Look-ups in named tables: a row name and a column name give one cell, copied from the table.

rap.tsv
	sutotid	geb	gat
pokasek	588	257	647
badota	814	831	424
zer	395	577	836
katopen	968	714	272
zot	452	691	780
kib	980	693	261
fidis	993	647	248
degegor	469	305	763
ziz	654	825	582
nisak	879	807	361
fisaf	744	839	493
tadav	381	507	850
fosanu	593	801	642
feler	825	311	414

What is the sutotid of nisak in rap?
879
What is the geb of tadav in rap?
507
What is the geb of fidis in rap?
647
What is the gat of ziz in rap?
582
What is the geb of katopen in rap?
714
What is the sutotid of pokasek in rap?
588
What is the geb of ziz in rap?
825
What is the geb of zot in rap?
691
What is the sutotid of badota in rap?
814
What is the sutotid of zer in rap?
395
What is the gat of zer in rap?
836
What is the geb of fosanu in rap?
801
Row with the largest gat: tadav

nov:
|  | tol | lig | ket | bego | puvesi |
|---|---|---|---|---|---|
| zod | 152 | 94 | 124 | 139 | 140 |
| vora | 96 | 138 | 104 | 93 | 81 |
| gituku | 72 | 118 | 95 | 152 | 103 |
| relata | 99 | 132 | 138 | 64 | 131 |
| nog | 117 | 92 | 84 | 160 | 89 |
| zozel | 108 | 138 | 117 | 68 | 146 |
| zoz | 117 | 81 | 102 | 153 | 72 |
| nub | 191 | 86 | 144 | 102 | 122 |
| somum | 68 | 139 | 94 | 114 | 75 |

What is the puvesi of vora in nov?
81
What is the tol of nog in nov?
117
What is the ket of zoz in nov?
102
What is the ket of nub in nov?
144
What is the lig of nog in nov?
92
What is the lig of somum in nov?
139
What is the bego of somum in nov?
114

fep =
columns: remegu, votatup, taluki, mabofum, tekop, gimosu
fuzetel: [3595, 4380, 3562, 3471, 4603, 2791]
sovonu: [2345, 4262, 4484, 4012, 3079, 3323]
zaz: [2615, 3774, 3653, 3031, 4377, 1986]
boko: [3198, 4508, 4518, 3853, 3438, 3965]
zerize: [3551, 4396, 3774, 3388, 4792, 2677]
nevafa: [2983, 3616, 4658, 3724, 3150, 3755]
pufede: [4272, 3966, 3857, 3986, 4710, 3282]
gal: [2632, 3571, 3607, 2830, 3491, 4709]
fibel: [810, 1826, 2133, 1439, 3586, 9309]
namese: [3622, 4779, 4216, 3573, 4126, 3333]
danu: [1905, 4847, 3534, 1995, 4317, 7066]

What is the remegu of sovonu in fep? 2345
What is the gimosu of namese in fep? 3333
What is the mabofum of pufede in fep? 3986
What is the taluki of namese in fep? 4216
What is the remegu of gal in fep? 2632
What is the remegu of zaz in fep? 2615

papire =
columns: ren, nogepa, dav, lur
lazevev: [182, 232, 204, 234]
rinu: [145, 101, 115, 7]
mebepa: [174, 236, 204, 245]
vivaka: [174, 137, 161, 178]
bul: [174, 140, 162, 180]

dav of vivaka is 161
lur of vivaka is 178
dav of rinu is 115
nogepa of bul is 140
ren of mebepa is 174
ren of bul is 174
lur of mebepa is 245
lur of rinu is 7
lur of lazevev is 234
dav of lazevev is 204
nogepa of vivaka is 137
ren of lazevev is 182
lur of bul is 180
nogepa of rinu is 101
nogepa of mebepa is 236
nogepa of lazevev is 232
dav of mebepa is 204
Row with the largest ren: lazevev

Table tudu
fields: mevadu, suz
fisage: [171, 162]
fef: [162, 221]
kat: [224, 134]
duded: [116, 166]
morobez: [170, 209]
venozog: [215, 197]
ker: [102, 117]
vup: [28, 149]
napoma: [201, 128]
guko: [127, 128]
seva: [209, 204]
suvegab: [144, 200]

What is the mevadu of ker in tudu?
102
What is the suz of kat in tudu?
134
What is the suz of fef in tudu?
221
What is the mevadu of suvegab in tudu?
144
What is the suz of guko in tudu?
128
What is the suz of ker in tudu?
117
What is the suz of duded in tudu?
166
What is the mevadu of fef in tudu?
162
What is the suz of vup in tudu?
149
What is the suz of fisage in tudu?
162
What is the mevadu of napoma in tudu?
201
What is the mevadu of venozog in tudu?
215
What is the suz of morobez in tudu?
209
What is the mevadu of duded in tudu?
116
What is the mevadu of kat in tudu?
224
What is the suz of napoma in tudu?
128

tuzo.csv
,defofat,vum,limud,risad,fezi,tef
rekizi,644,426,152,819,682,27
kinege,271,224,116,623,559,605
dolo,928,932,789,368,721,211
tasizi,352,536,585,485,602,645

What is the risad of kinege in tuzo?
623
What is the risad of rekizi in tuzo?
819
What is the tef of tasizi in tuzo?
645
What is the limud of dolo in tuzo?
789
What is the defofat of tasizi in tuzo?
352
What is the limud of kinege in tuzo?
116
What is the fezi of tasizi in tuzo?
602
What is the tef of kinege in tuzo?
605
What is the defofat of dolo in tuzo?
928
What is the tef of rekizi in tuzo?
27
What is the risad of tasizi in tuzo?
485
What is the defofat of rekizi in tuzo?
644
What is the vum of tasizi in tuzo?
536
What is the vum of rekizi in tuzo?
426
What is the limud of rekizi in tuzo?
152
What is the vum of kinege in tuzo?
224
What is the fezi of rekizi in tuzo?
682

